One turn sends every row of this set to another row. A few are shown first. Where does it send the rows asked after them?
loz: [ -9 -10  -1  10  25 -17 -31  53 -14  11 -43  27   2   3  -2 -23   7  29
 -27  22  11  -3 -22 -21 -11   0  -2 -39   6  26  -3  12  23 -21 -11]
raz: [  8 -30  12   8  -3 -29  12 -21   5 -29 -15   7   3  39   6 -18  23  -9
 -28 -14 -27 -16  15 -10  18   3  -5 -15   3  29  36   1  27  44 -21]
sano: [ -3 -51  -6 -23 -33 -35   7  22  23  -4  -6  -7  20  -8 -34  -9  37 -13
   9  -4  -6 -16  -7  -2  13  11  23  14  -1  -2 -13 -16  13  26  17]
kitof: [-46  -5 -14  -9  11 -13  23  -5  -9  -9  -3  18   9   4  12 -21   6   6
  20   7   0   9  15 -25   1  73 -19 -10 -10  14 -61  -5  -3   6   2]
lun: [ 15  35 -30  33  10 -12  17  -6  11   9 -34  -8 -26   3   2   8  -6  -2
 -32 -14  -9  13  -5 -21 -27 -11  -7 -14  -7  -7  -2 -19 -16   5  22]
Fek: [ -3   4  -5  -2 -26 -21 -24  -8 -35  -3 -30   1 -30  -3  -3  -2   0  -3
 -10  62  -5  -3  -3 -11  11 -29  28  31  40   1 -16  -7  17  14  10]
poz: [ 20  35   9  -1   3 -24 -15  -1 -34 -16 -30  22  23   2  27  -7   1  25
  -5  -7 -31 -19 -27 -37 -13  13   3 -25  13   6  11 -25 -36  -3 -15]
zosu: [ -6   3 -10   1 -63 -27 -11 -16   5   4 -26   4   9 -27 -39 -26   6  28
   2   3 -19  -5  -6 -12   7  13 -29  14  -3  -8  15   4  12  -4  -2]
sig: [  6 -10  21 -13   4 -11  14   2  36 -30 -13  -3  14  -2  11 -28 -15  15
 -43  25  13 -20   8 -52  11 -18 -30  12 -36   0   0  20  -4 -11 -14]
nol: [ 22 -11 -16 -16 -10 -13   4 -33  -1 -20 -10  15 -11  11  20 -26  -6  10
 -17   3 -19 -21  -6 -29   9 -16   5  43 -38  -1 -25 -42 -29 -26 -13]
fel: [ -8  -7   6 -23  28 -28  -3  -2  -4   0   6 -13  34  26  -3  29  35   8
  28  -1  10 -16 -41 -38  -1  15 -29  18  10  14 -22 -15 -17  12  -8]
ruf: [ 15  -6   4 -25  -7 -26  44  20 -15   7 -15 -19  29 -11   8  13 -21 -13
 -13  50 -10 -17  31   1  -2  11  32 -11 -15  23  -1  19  -9   3   4]
pem: [ 21 -33  10   7  16 -16  31  -1  15   5 -40  22  -1  -5  -5  -7  43 -14
  22 -11   5  11  -1 -22 -32 -12 -19  13  10  36  16 -20 -16 -16  -5]
muli: [  7 -40 -21 -10  -4 -21  -3  31 -24 -14 -20   1   4 -25  34  22  10 -29
 -11   5   0 -14  -6 -21   1 -27   5 -39 -21   1 -19  32 -20 -16  10]
pize: [-34  16   0 -32  41   6  -9  19 -20 -21 -33  -7 -21 -11 -13  -4   0 -12
 -26  19   9   9  25   9  15 -20 -31 -34  -3  -3 -13 -12   2   2   3]
gokov: [ -8   4 -29   9   5  -9  11 -20 -10   7 -21   2 -29  28 -12 -34  -2   1
   6  15 -23 -27   2 -13  28  41   8 -21 -61  14   1  16   6  -6  -5]
gugos: [-21 -29   0 -13 -17  22 -14  -1  10 -30 -22  47  19   3  46 -37  -6 -17
   3  22   5  28  11 -29   1  -1   2  -8 -18 -33 -24  -5  22  18  -2]
boka: [ 30 -14   6   6  22  10  -8  -5 -17 -19  34  -4  12  10 -21  23 -10  21
  -5 -15   4  14   5 -23   5  -2  25  32  12 -13 -23  16  21  27  16]
Dut: [  0  -5  31   0  17  11   5   1 -33 -49  13  24  -3  -4  11 -16 -14  10
   7 -27   8  -7   3   9  32  25  39  -2   6 -21 -11  -7 -18 -15  -4]
padi: [  8 -34  10  21  14  32 -21  17 -25  13  -1  11  27  11 -11   3  13   5
  25 -13  10 -10 -14  -6  27  -9  27  12   7   6  -4   8  10 -48  14]
Busos: [ 12   9  19  43 -13   6 -16  -2 -25  -7  23  31   4 -22  17  -6  -3  -2
 -25 -25  -1 -10  14 -39  33  -2  16  18  21  10 -13 -20  13 -11  32]
mam: [  4  -3  -2  19   8 -12   4  13  -1  -5  -1  -3   7  30  10 -20   1   6
 -32  37 -21  13  27 -35   9  17  -7 -12  43  37 -37 -25  49  14  -6]
gomub: [-38  12   7 -17 -16 -18 -19 -23 -13  14 -11  16  -6  19  32  12 -23 -13
  -8  33  30  13  -1  16 -15   5  21  37 -10  23 -18  -3   4 -17 -24]
semik: [ -4 -33  21  14  22  28  14  10 -46 -18   2  38  -5 -40 -10 -21   8  22
   5  -4  16  -8   9 -16  -2   3  -5   7 -14   7 -30  18  20   2  34]
Fanof: [-16  -2 -18   1   6 -25 -20   8  -8  18 -19  62   9  24   7 -17  -2  12
  19   7  19   9 -18 -11  10 -10 -13   8 -35  14  25  25  25  43 -17]
Dobub: [ -7   5   2 -24  17 -23 -16   4 -22   8   5 -13   0  25  17   8  24 -44
  -6   8   9  -6   7 -45  56  -8 -24   7 -27  38  -1  27  10   6 -24]
Taka: [-20 -16  22   9 -49   0  -4  -9   3 -19   3   8  27   3  39   6  11 -33
  26   4  -1  -2 -13   9 -15 -14 -34 -31   2   1   3 -10  27   3 -14]
tagi: [-13  34  20   7 -26 -18   7 -10 -46  -9 -29  17   3  18  26 -24   7 -19
  36  14 -27 -28  10 -28   5  -2  14  -1  -5  40  -1  24 -10  42   4]
Buko: [-20  10  12 -22   6  16 -40  -2  17  -8 -15 -10  21  29 -26  -2 -10 -14
  33  31 -27   5  46 -25  -7 -12  11 -11  21  19 -29  -3  -1   7  10]
kig: [ -8  11  13 -12   0 -35 -16  13  41  -5   8  58   1 -11   3 -18  -4 -20
  46   6  11  10  24 -28   5  18   3  -3   3  16  -9 -30 -23  -4  -6]

fel -> loz
gomub -> zosu
Now find these:
semik -> Dut
raz -> Dobub
muli -> gugos
lun -> Buko

